Each row below has a hidden score, from 0 to 20, with 10 about the middle. What is it? The score is a weighted sum of the row's numbers plus the product of two more (or one squared), each taken from its middle value.
-1.5;-1.6;-0.8;-1.5;2.2;-0.8;-0.1;-1.8;-0.7;-1.3;-0.9;-1.1;-0.9;-2.4;-1.4;-1.3 >> 9
-1.0;-1.3;-0.1;-1.4;1.6;-0.6;0.2;-1.6;1.0;-1.3;-0.4;-1.1;2.1;-1.6;-0.7;-0.9 >> 7
2.4;0.2;-0.2;-0.3;-0.6;0.4;-0.3;0.7;-0.2;1.4;-0.4;-0.5;1.0;-0.1;-0.5;-1.0 >> 12
1.4;0.4;-0.6;-0.7;-0.5;-0.2;0.0;-0.1;-0.4;1.6;1.4;-0.7;1.1;0.0;0.4;-0.6 >> 10
0.7;0.7;-0.4;0.2;-0.7;0.1;0.5;0.6;-0.8;1.2;0.2;0.1;-0.3;-0.1;0.4;-0.4 >> 12
0.8;1.0;-0.4;0.3;-1.1;-0.3;-1.2;1.5;-0.5;0.0;-0.4;-0.6;-0.2;0.8;-0.1;0.5 >> 9
-0.9;-1.0;1.0;-0.3;0.5;0.3;1.1;-1.1;1.5;-0.9;0.7;0.1;0.9;0.5;0.7;1.8 >> 10
-1.7;-1.7;-0.7;-1.5;2.2;-1.0;-0.5;-2.0;-1.0;-1.3;-0.8;-1.3;-1.2;-2.6;-1.6;-1.7 >> 11
0.9;0.6;0.1;0.3;-0.5;0.8;0.2;0.6;-0.5;1.0;-0.1;0.7;0.0;-0.2;0.4;-0.6 >> 11
0.6;0.9;-0.6;0.8;-1.1;-0.3;-1.5;1.1;-0.5;0.1;-0.4;-0.3;-1.1;1.9;-0.5;0.5 >> 5
0.8;0.9;-0.1;0.1;-0.5;0.2;-0.4;0.5;-0.5;1.0;0.0;0.3;-0.7;0.1;-0.1;-0.8 >> 8
-0.7;-1.1;0.7;-1.0;1.3;0.7;0.4;-1.1;0.8;-0.8;-0.3;-0.2;1.7;-1.1;-0.1;-0.9 >> 7
0.8;0.9;-0.4;0.0;-0.7;0.2;-0.5;0.5;-0.7;0.9;0.1;-0.1;-0.6;0.5;0.4;-0.3 >> 10
-1.2;-1.6;-1.0;-1.5;2.1;-0.8;-0.1;-1.8;-0.5;-1.2;-1.2;-1.0;0.2;-2.7;-1.3;-1.8 >> 8
0.8;0.8;-1.0;1.5;-0.7;-0.2;-0.2;0.7;-1.2;1.3;0.0;0.8;-1.0;0.1;-0.4;-1.0 >> 13
-1.0;-0.9;0.7;-0.6;0.8;0.0;0.9;-1.1;1.0;-0.8;1.0;0.1;0.7;0.6;0.8;1.2 >> 11
-0.7;-1.0;0.3;-1.7;1.4;-0.5;-0.1;-1.1;0.5;-0.7;0.9;-1.1;2.1;-1.5;0.1;-0.8 >> 7
0.3;1.1;0.0;0.8;-0.7;0.2;-0.7;1.2;-0.9;0.3;0.1;-0.1;-1.0;0.2;0.0;-0.5 >> 5
0.6;1.0;-0.1;0.4;-0.8;0.3;-0.8;0.7;-0.9;0.9;0.0;0.6;-1.2;0.3;-0.3;-0.7 >> 8
2.3;0.1;0.1;-0.2;-0.6;0.4;0.0;0.5;0.1;1.2;-0.4;-0.2;0.9;0.3;-0.5;-1.0 >> 11
1.3;0.8;-0.6;1.0;-0.6;-0.4;-0.5;1.4;-0.3;0.0;0.0;-0.4;0.0;0.5;-0.3;-0.7 >> 4
-1.1;-1.0;0.6;-0.5;1.1;0.1;1.6;-0.9;0.7;-1.0;0.3;0.1;0.3;-1.0;1.0;0.7 >> 11
0.1;-0.6;-0.2;-0.8;-0.2;-0.5;0.4;-0.7;1.4;-0.2;1.2;-0.6;3.6;1.0;0.8;0.9 >> 11
-1.3;-1.0;1.8;0.2;0.3;0.8;1.2;-0.6;1.1;-1.3;0.5;0.9;-0.2;0.0;1.0;2.8 >> 15
-1.0;-1.1;1.2;0.5;0.8;0.5;0.5;-1.1;1.8;-1.3;-0.2;0.6;0.2;0.4;-0.1;1.1 >> 5
-0.8;-1.1;0.7;-0.3;0.7;0.2;1.0;-1.0;1.5;-0.9;0.7;0.1;0.7;0.2;0.7;1.8 >> 8
1.2;0.3;-0.7;1.5;-0.6;0.1;1.5;1.0;-0.6;0.6;-0.1;0.8;-0.9;0.1;-0.4;0.0 >> 14
-0.9;-1.3;0.2;-1.2;1.7;0.2;0.8;-1.5;0.3;-1.0;-0.8;-0.2;1.1;-1.8;-0.6;-1.1 >> 9
-1.5;-1.6;-0.3;-1.1;2.1;-0.5;0.2;-1.7;-0.3;-1.4;-1.1;-0.7;-0.8;-2.4;-1.3;-1.4 >> 9
-0.8;-0.9;1.3;-0.3;0.4;0.8;0.7;-0.6;1.5;-1.1;0.8;0.2;1.6;0.0;0.5;1.4 >> 10
0.1;0.7;-0.2;0.7;-0.8;0.1;-0.6;0.6;-0.7;0.5;0.1;0.6;-0.8;1.3;0.4;0.2 >> 12
0.4;1.0;-0.8;0.9;-1.2;-0.6;-1.6;1.3;-0.8;-0.3;-0.4;-0.4;-1.2;2.0;-0.7;0.8 >> 6
0.5;1.0;-0.5;1.0;-1.1;-0.4;-1.1;1.3;-0.8;0.1;-0.4;-0.2;-1.3;1.5;-0.5;0.7 >> 9
0.7;0.7;-0.3;0.5;-0.7;0.4;-0.1;0.8;-0.5;0.8;0.4;0.2;-0.5;0.9;0.3;-0.3 >> 10
0.3;1.2;-0.5;0.1;-0.8;-0.3;-1.0;0.6;-0.9;0.9;0.6;-0.2;-0.8;0.5;0.1;-0.9 >> 10
-1.2;-1.1;0.3;-0.4;1.2;0.2;1.6;-1.1;0.4;-1.0;0.3;0.1;0.1;-1.1;0.7;0.7 >> 12
0.5;1.1;-0.3;0.7;-0.7;0.2;-0.6;1.2;-0.8;0.5;0.2;0.0;-0.9;0.0;0.0;-0.8 >> 5
0.5;0.8;-0.2;0.4;-0.7;0.3;-0.5;0.5;-0.5;0.7;0.5;0.1;-0.3;0.7;0.6;-0.3 >> 10
0.4;1.1;-0.5;0.6;-1.1;-0.5;-1.5;1.1;-0.8;0.0;-0.6;-0.4;-1.1;1.9;-0.4;0.5 >> 8
-0.3;-0.9;1.0;-0.9;0.9;0.8;0.2;-0.9;1.0;-0.4;0.1;0.2;2.3;-0.8;0.2;-0.8 >> 10
0.2;1.0;-0.6;0.7;-1.2;-0.5;-1.5;1.4;-0.9;-0.1;-0.5;-0.2;-1.3;1.8;-0.4;0.9 >> 9
-0.9;-1.0;0.5;0.0;1.1;0.2;1.0;-1.0;0.8;-1.1;-0.4;1.0;0.1;-0.1;-0.1;0.1 >> 8
-1.1;-1.5;-1.1;-1.2;2.1;-0.6;0.2;-1.6;-0.4;-1.1;-1.2;-0.6;0.1;-2.3;-1.3;-1.6 >> 8
-0.6;-1.0;0.7;-1.6;1.2;0.0;-0.3;-1.2;1.0;-0.6;0.7;-1.3;2.9;-0.9;0.2;-0.8 >> 7
0.8;0.9;-0.6;1.0;-0.9;0.5;-0.3;1.8;-0.9;0.6;-0.2;0.5;-0.8;0.0;-0.1;-0.4 >> 10
-0.7;-0.9;0.9;-0.3;0.2;0.5;0.9;-0.5;1.4;-0.9;0.6;0.0;2.1;0.1;0.7;1.6 >> 14
-1.0;-1.0;1.4;0.0;0.8;0.9;1.0;-0.8;1.2;-0.9;0.0;1.0;0.3;-0.2;0.1;0.6 >> 8
1.0;0.9;-0.2;0.1;-0.6;0.4;0.1;0.5;-0.7;1.1;-0.2;0.5;-0.9;-0.1;-0.1;-0.9 >> 9
-1.2;-1.1;1.2;0.2;0.8;0.1;0.6;-1.0;2.0;-1.3;-0.2;0.7;0.4;0.2;-0.2;1.3 >> 8
0.9;0.2;-0.6;1.7;-0.5;0.3;1.8;0.9;-0.8;0.6;0.1;1.1;-0.7;0.1;0.2;-0.1 >> 14
-1.2;-0.9;1.2;-0.3;0.7;0.1;0.1;-0.8;1.4;-1.1;0.8;-0.2;1.6;0.3;0.5;0.9 >> 7
-1.2;-1.0;1.3;0.3;0.8;0.4;0.6;-0.8;1.8;-1.3;-0.2;0.6;0.3;0.2;-0.2;1.1 >> 7
-1.0;-1.1;1.2;0.2;0.8;0.1;0.6;-0.8;1.7;-1.2;-0.3;0.5;0.6;0.2;-0.1;0.9 >> 9
-0.5;-0.9;0.4;-1.2;1.0;-0.2;0.8;-1.1;0.9;-0.3;0.4;-0.5;1.9;-0.7;0.9;0.1 >> 12
-1.3;-1.6;-0.2;-1.3;1.9;-0.5;0.5;-1.4;-0.1;-1.4;-1.0;-0.5;0.1;-2.4;-1.1;-1.0 >> 11
0.2;1.1;-0.5;1.1;-1.1;-0.1;-1.4;1.0;-1.0;0.2;-0.6;0.2;-1.5;1.1;0.0;0.9 >> 9
0.1;0.8;-0.3;0.6;-0.8;0.4;-0.4;0.4;-0.7;0.8;0.7;0.4;-0.8;0.9;0.6;0.1 >> 13
1.1;0.9;-0.2;-0.1;-0.6;0.5;-0.1;0.5;-0.9;1.4;-0.2;0.5;-0.6;0.0;0.0;-0.7 >> 10
0.7;0.6;-0.7;0.2;-0.6;0.2;1.0;0.3;-0.6;1.1;0.2;0.6;-0.5;-0.2;0.7;-0.2 >> 15
0.4;1.2;-0.3;0.8;-0.7;0.0;-0.8;1.3;-0.7;0.3;-0.2;-0.1;-0.9;0.2;-0.2;-0.8 >> 4
0.4;1.1;-0.2;1.0;-0.7;0.4;-0.3;1.3;-0.7;0.3;0.2;0.1;-1.0;0.4;0.0;-0.6 >> 3
0.4;1.1;-0.2;0.9;-0.7;0.2;-0.8;1.2;-0.8;0.2;-0.2;0.2;-1.1;0.2;-0.1;-0.7 >> 5
-1.5;-1.6;-0.4;-1.0;2.1;-0.7;0.3;-1.7;-0.3;-1.5;-1.0;-0.7;-0.5;-2.6;-1.3;-1.0 >> 9
0.4;0.8;-0.4;0.3;-0.7;0.1;-0.4;0.3;-0.8;1.0;0.6;0.2;-0.4;0.7;0.5;-0.3 >> 13
-1.1;-1.1;0.7;-0.5;1.1;0.2;0.7;-1.1;1.5;-1.1;-0.4;0.0;0.9;-0.8;0.3;0.1 >> 9
-0.9;-1.0;0.7;-0.4;0.5;0.2;1.0;-0.8;1.5;-0.8;1.0;-0.5;1.4;0.6;0.9;1.6 >> 11
-1.2;-1.0;0.7;-0.6;0.9;-0.1;1.0;-1.3;0.7;-0.9;1.3;0.0;0.4;0.1;1.2;0.8 >> 15
0.6;0.6;-0.6;0.5;-0.5;0.5;1.3;0.8;-0.7;1.1;0.0;1.0;-0.9;-0.3;0.5;-0.4 >> 11
2.2;0.6;-0.5;-0.1;-0.8;0.0;-0.1;1.1;-0.2;0.8;-1.0;-0.2;0.5;-0.3;-0.2;-0.4 >> 9
0.5;0.6;-0.4;0.5;-0.5;0.1;1.0;0.3;-0.8;1.2;0.4;0.4;-0.5;-0.3;0.6;-0.4 >> 13
0.6;1.3;-1.0;-0.4;-0.9;-0.6;-1.3;0.5;-1.2;1.7;0.5;-0.6;-1.1;-0.4;-0.1;-1.0 >> 15
-1.2;-1.2;1.3;0.4;0.9;0.2;1.0;-1.0;1.5;-1.2;-0.6;1.2;-0.2;0.0;-0.2;0.8 >> 10
-1.1;-1.0;0.9;-0.2;0.6;0.6;1.2;-0.7;0.9;-1.0;1.1;0.6;0.8;0.4;1.1;1.4 >> 9
0.5;1.0;-0.6;1.0;-1.1;-0.4;-1.7;1.3;-0.7;0.1;-0.4;-0.1;-1.3;1.7;-0.5;0.8 >> 6
-0.6;-0.3;0.3;-0.8;0.7;0.0;0.2;-0.9;0.1;0.1;1.4;-0.5;1.3;-0.1;1.2;-0.8 >> 12
-0.2;-0.6;1.1;0.1;-0.2;-0.1;0.2;-0.1;2.2;-1.0;-0.6;0.4;1.7;1.1;-0.2;1.8 >> 16
1.0;1.3;-1.2;-0.6;-1.0;-0.7;-1.4;0.0;-1.2;2.0;0.0;-0.9;-0.6;-0.1;-0.5;-1.3 >> 16
0.7;1.3;-0.7;-1.0;-1.0;-0.6;-1.6;0.2;-0.9;1.5;-0.1;-1.1;-0.2;0.1;0.1;-1.2 >> 15
1.0;1.0;-0.5;0.2;-1.1;-0.2;-1.3;1.4;-0.4;0.1;-0.5;-0.7;-0.5;1.4;-0.5;0.6 >> 5
0.4;0.8;-0.4;0.4;-0.8;0.2;-0.3;0.4;-0.6;0.9;0.6;0.2;-0.4;0.9;0.7;-0.2 >> 14
-1.0;-1.0;0.5;0.5;1.1;0.1;0.9;-0.7;0.7;-1.0;0.0;1.3;-0.3;0.0;-0.2;0.3 >> 8
-1.3;-0.8;1.7;-0.2;0.3;0.8;1.4;-0.9;1.1;-1.1;0.7;0.4;0.1;-0.1;1.3;2.2 >> 11
-1.2;-1.2;1.3;0.1;1.0;0.3;0.7;-0.9;1.8;-1.3;-0.6;0.8;0.2;-0.2;-0.3;0.8 >> 8
0.9;0.7;0.2;0.3;-0.6;0.2;-0.2;0.9;-0.2;0.9;0.3;-0.1;0.4;0.2;0.4;-0.2 >> 10
-1.5;-1.5;-0.4;-1.2;1.9;-0.2;0.9;-1.6;-0.2;-1.3;-0.5;-0.6;-0.4;-2.1;-0.8;-0.6 >> 9
1.0;0.3;-0.7;1.8;-0.5;0.5;1.7;0.9;-0.7;0.6;0.2;0.6;-0.8;0.1;-0.3;-0.1 >> 12
-1.3;-0.8;2.5;-0.1;-0.1;0.3;0.1;-0.6;1.2;-1.2;0.4;0.2;-0.7;0.9;0.9;3.9 >> 18
-1.4;-1.2;1.4;0.3;1.0;0.3;0.7;-1.1;1.6;-1.3;-0.5;0.8;0.2;-0.2;-0.4;0.6 >> 8
2.3;0.4;-0.4;-0.2;-0.6;0.2;-0.4;0.7;-0.1;1.4;-0.4;-0.2;0.4;0.4;-0.5;-0.9 >> 3
1.1;1.0;-0.8;0.1;-1.1;-0.4;-1.4;1.5;-0.5;0.2;-0.5;-1.0;-0.4;1.0;-0.2;0.2 >> 3
0.6;1.0;-0.4;0.7;-1.1;-0.6;-1.6;1.1;-0.6;0.1;-0.6;-0.4;-1.0;1.5;-0.5;0.2 >> 8
2.2;0.6;-0.7;-0.2;-0.7;-0.1;0.0;0.8;-0.2;0.9;-0.7;-0.3;0.8;-0.3;-0.1;-0.6 >> 4
0.4;0.6;-0.1;1.1;-0.6;0.4;-0.3;0.7;-0.5;0.3;0.3;0.6;-0.6;1.1;0.5;0.1 >> 9
1.0;0.8;-0.1;1.1;-0.8;0.3;-0.1;1.4;-0.3;0.1;-0.5;0.7;-0.5;0.7;-0.3;0.2 >> 10
-1.0;-1.1;0.8;-0.6;0.7;0.1;1.0;-1.1;1.5;-0.8;0.4;0.2;1.1;0.2;0.8;1.5 >> 12
1.9;0.8;-1.1;-0.4;-0.8;-0.3;-1.0;1.0;-1.0;1.7;0.3;-0.7;0.0;-0.2;-0.7;-1.2 >> 9
-1.2;-1.2;1.1;0.4;1.1;0.5;0.7;-0.9;1.5;-1.4;-0.7;0.9;0.0;-0.5;-0.5;0.4 >> 7
-1.0;-1.0;1.5;0.3;0.6;0.2;0.5;-0.8;1.8;-1.2;-0.3;0.8;0.7;0.4;0.0;1.2 >> 10
-1.4;-1.6;-0.2;-1.3;2.1;-0.4;0.7;-1.8;-0.5;-1.3;-1.0;-1.1;-0.4;-2.5;-1.1;-1.1 >> 10
1.1;0.8;-0.2;0.2;-0.8;0.6;-0.4;1.3;-0.6;0.9;0.0;0.0;0.3;-0.2;-0.2;-0.7 >> 12
-1.4;-1.1;1.0;0.0;0.7;0.0;0.4;-0.7;1.2;-1.3;0.4;0.2;0.6;0.0;0.7;2.2 >> 12
0.1;1.2;-0.4;0.8;-0.6;0.1;-0.5;1.1;-1.0;0.4;0.2;0.1;-1.2;-0.2;0.1;-1.0 >> 4
0.2;1.2;0.0;0.0;-0.8;-0.2;-1.2;1.0;-1.0;0.8;0.5;-0.6;-0.7;0.3;0.2;-0.9 >> 4
1.0;0.8;-1.5;0.9;-0.7;-0.4;-0.4;0.4;-1.4;1.8;-0.1;0.4;-0.7;-0.1;-0.5;-1.4 >> 16
1.2;1.1;-1.0;0.3;-0.7;-0.4;-0.8;1.1;-0.6;0.3;0.1;-0.6;-0.2;0.3;-0.3;-1.1 >> 3
-1.3;-1.6;-1.1;-1.4;2.1;-1.0;-0.4;-1.8;-0.4;-1.2;-1.4;-0.9;0.4;-2.5;-1.5;-1.7 >> 9
0.9;0.8;-0.7;0.0;-0.9;0.0;-0.2;0.6;-0.9;1.2;0.0;-0.3;-0.2;0.1;0.7;-0.1 >> 14
-0.8;-1.0;1.0;-0.4;0.3;0.1;0.8;-0.6;1.5;-1.0;0.9;0.1;1.0;0.5;0.9;2.4 >> 11
1.3;0.4;-0.6;1.6;-0.5;0.1;1.2;1.1;-0.5;0.6;0.0;0.5;-0.6;0.2;-0.3;-0.1 >> 12
0.2;-0.7;0.0;-0.9;0.0;-0.4;0.2;-0.7;1.3;-0.2;1.0;-0.9;4.2;0.5;0.6;0.4 >> 14
0.7;1.0;-0.7;-0.3;-0.9;-0.6;-1.0;0.8;-0.6;0.7;0.4;-1.0;0.2;0.6;0.1;-0.5 >> 9
1.0;0.6;-0.3;0.4;-0.6;0.2;0.0;0.3;-0.4;0.9;0.2;0.2;-0.2;0.8;0.6;-0.2 >> 10
-1.4;-1.3;-0.4;-1.0;2.0;0.1;0.3;-1.4;-0.7;-1.1;-0.6;-0.2;-0.6;-2.2;-0.6;-1.2 >> 8
2.2;0.4;-0.3;-0.1;-0.8;0.2;-0.6;0.9;-0.1;1.3;-0.2;-0.3;0.8;0.4;-0.5;-0.6 >> 10
0.4;0.7;-0.2;0.6;-0.6;0.1;-0.5;0.6;-0.4;0.7;0.5;0.5;-0.2;0.9;0.5;-0.1 >> 10
1.1;0.7;-0.1;-0.2;-0.7;0.5;-0.3;1.3;-0.5;0.9;-0.1;-0.2;0.6;-0.1;-0.1;-1.0 >> 11
0.5;1.2;-0.6;-0.1;-0.8;-0.1;-1.1;0.6;-1.1;1.0;0.5;-0.6;-0.9;0.3;-0.2;-1.2 >> 9
0.7;0.6;-0.5;0.6;-0.7;0.1;0.9;0.6;-0.8;0.9;0.2;0.6;-0.8;0.1;0.5;0.0 >> 14
-1.2;-1.1;1.6;0.3;1.0;0.2;0.6;-0.8;1.7;-1.3;-0.6;1.1;0.5;-0.3;-0.2;0.7 >> 9
-1.1;-1.1;1.6;0.3;0.6;0.6;0.6;-0.8;2.1;-1.2;-0.5;0.9;0.6;0.2;0.0;1.1 >> 10
0.9;1.1;-1.1;-0.2;-1.0;-0.6;-1.2;0.4;-1.3;1.6;0.4;-0.5;-0.6;0.0;0.0;-0.9 >> 15
-1.1;-1.1;0.7;-0.4;1.2;0.3;1.4;-1.0;0.2;-0.9;0.4;0.3;0.4;-1.1;1.0;0.4 >> 12
0.9;1.0;-0.8;-0.5;-0.9;-0.3;-0.7;0.4;-0.9;1.7;0.2;-0.4;0.1;-0.2;0.5;-0.5 >> 15
1.1;0.9;-0.3;0.1;-0.8;0.4;-0.3;1.1;-0.6;1.0;0.0;0.0;0.2;-0.2;-0.2;-0.9 >> 9
0.7;1.1;-0.5;0.4;-1.1;-0.5;-1.3;1.2;-0.9;0.3;-0.5;-0.5;-1.2;1.4;-0.8;0.3 >> 8
2.5;0.1;-0.2;-0.2;-0.6;0.4;-0.2;0.5;-0.1;1.4;-0.4;-0.2;0.8;0.2;-0.5;-0.8 >> 5
-0.8;-0.8;1.4;0.3;0.6;0.0;0.6;-0.6;1.3;-1.0;0.3;0.7;0.3;0.5;0.3;1.9 >> 11
0.5;0.6;-0.5;0.3;-0.6;0.1;0.9;0.5;-0.7;1.0;0.1;0.6;-0.6;-0.1;0.6;-0.1 >> 14
